5	-17	32	3	-15	7	41
-14	-31	-18	-6	8	9	-2
22	-12	11	-11	-31	-9	-6
-17	6	10	1	-8	17	-23
24	10	-19	18	-3	8	-20
0	-8	-55	-10	-6	7	-12
-25	7	14	-6	-26	-7	25
-2	16	-45	-4	-7	3	0
30	24	16	-1	-19	20	-1
13	-30	38	-6	22	21	30
-5	-20	-26	1	3	4	6
24	19	-34	2	1	-1	-9
:
24	19	-34	2	1	-1	-9
-5	-20	-26	1	3	4	6
13	-30	38	-6	22	21	30
30	24	16	-1	-19	20	-1
-2	16	-45	-4	-7	3	0
-25	7	14	-6	-26	-7	25
0	-8	-55	-10	-6	7	-12
24	10	-19	18	-3	8	-20
-17	6	10	1	-8	17	-23
22	-12	11	-11	-31	-9	-6
-14	-31	-18	-6	8	9	-2
5	-17	32	3	-15	7	41

-2	-23	-17	7	15	-8	35	39	-7
-4	-8	-5	1	-4	1	14	19	-3
4	21	15	-5	-9	4	-32	-38	5
-11	-31	-18	6	3	1	46	54	-6
-11	-33	-21	6	4	-2	52	64	-8
-2	-1	0	0	0	0	1	1	0
-8	-12	-5	0	-7	4	19	26	-2
-9	-28	-18	5	5	-3	42	54	-8
13	27	14	-3	6	-4	-41	-55	5
8	20	12	-3	-2	1	-30	-36	5
:
8	20	12	-3	-2	1	-30	-36	5
13	27	14	-3	6	-4	-41	-55	5
-9	-28	-18	5	5	-3	42	54	-8
-8	-12	-5	0	-7	4	19	26	-2
-2	-1	0	0	0	0	1	1	0
-11	-33	-21	6	4	-2	52	64	-8
-11	-31	-18	6	3	1	46	54	-6
4	21	15	-5	-9	4	-32	-38	5
-4	-8	-5	1	-4	1	14	19	-3
-2	-23	-17	7	15	-8	35	39	-7

-25	33	38	-45	0	-6	-29	-10
-40	-30	-43	-6	-58	45	-38	48
-23	-7	-19	-5	-32	12	-19	16
4	-15	-12	6	0	-2	3	-2
-12	20	21	-23	1	-9	-15	-11
13	-38	-36	32	-4	14	11	13
7	-15	-15	13	0	-10	7	-9
-33	-36	-48	1	-53	46	-29	50
-31	46	49	-55	-2	-12	-32	-15
-31	-22	-39	1	-49	32	-27	37
6	-21	-20	16	-4	7	4	7
-39	-27	-47	2	-61	39	-33	45
:
-39	-27	-47	2	-61	39	-33	45
6	-21	-20	16	-4	7	4	7
-31	-22	-39	1	-49	32	-27	37
-31	46	49	-55	-2	-12	-32	-15
-33	-36	-48	1	-53	46	-29	50
7	-15	-15	13	0	-10	7	-9
13	-38	-36	32	-4	14	11	13
-12	20	21	-23	1	-9	-15	-11
4	-15	-12	6	0	-2	3	-2
-23	-7	-19	-5	-32	12	-19	16
-40	-30	-43	-6	-58	45	-38	48
-25	33	38	-45	0	-6	-29	-10

14	-1	11	23
-19	-43	31	-37
-29	-24	50	2
40	6	-5	39
-22	42	40	35
48	-29	-24	-3
:
48	-29	-24	-3
-22	42	40	35
40	6	-5	39
-29	-24	50	2
-19	-43	31	-37
14	-1	11	23

0	1	0	66
0	0	0	65
1	66	65	65
-1	0	66	66
-1	-1	0	66
-1	0	65	66
0	64	65	67
1	0	0	65
-1	0	65	65
1	0	65	66
-1	0	0	66
1	0	66	66
:
1	0	66	66
-1	0	0	66
1	0	65	66
-1	0	65	65
1	0	0	65
0	64	65	67
-1	0	65	66
-1	-1	0	66
-1	0	66	66
1	66	65	65
0	0	0	65
0	1	0	66

21	-15	6	-18	20
0	17	-13	-4	1
3	25	9	-11	-7
3	-36	0	32	18
-29	22	30	-6	12
3	0	25	-19	-4
-13	2	-7	12	13
0	-17	-5	1	2
-23	9	-8	52	5
8	17	26	8	24
16	-4	12	17	-24
-21	5	2	-9	6
:
-21	5	2	-9	6
16	-4	12	17	-24
8	17	26	8	24
-23	9	-8	52	5
0	-17	-5	1	2
-13	2	-7	12	13
3	0	25	-19	-4
-29	22	30	-6	12
3	-36	0	32	18
3	25	9	-11	-7
0	17	-13	-4	1
21	-15	6	-18	20

-27	-26	11	16	45	15
-4	0	-10	29	-8	-2
-3	2	-16	44	-13	-4
15	13	-4	-15	-25	-7
-29	-30	17	10	52	18
-18	-15	3	20	26	8
17	16	-6	-14	-29	-9
-19	-19	9	10	33	11
34	35	-22	-2	-50	-23
-10	-5	-8	39	3	1
-6	-3	-4	19	1	1
:
-6	-3	-4	19	1	1
-10	-5	-8	39	3	1
34	35	-22	-2	-50	-23
-19	-19	9	10	33	11
17	16	-6	-14	-29	-9
-18	-15	3	20	26	8
-29	-30	17	10	52	18
15	13	-4	-15	-25	-7
-3	2	-16	44	-13	-4
-4	0	-10	29	-8	-2
-27	-26	11	16	45	15

17	-13	-13	2	-21
-17	-7	16	18	15
-34	44	17	9	4
1	8	4	3	16
60	-34	-27	3	-19
-9	12	3	7	-10
50	-32	-23	0	-28
27	-8	-21	8	-9
-2	-11	-17	3	-5
-30	35	18	24	7
-28	3	20	9	23
:
-28	3	20	9	23
-30	35	18	24	7
-2	-11	-17	3	-5
27	-8	-21	8	-9
50	-32	-23	0	-28
-9	12	3	7	-10
60	-34	-27	3	-19
1	8	4	3	16
-34	44	17	9	4
-17	-7	16	18	15
17	-13	-13	2	-21
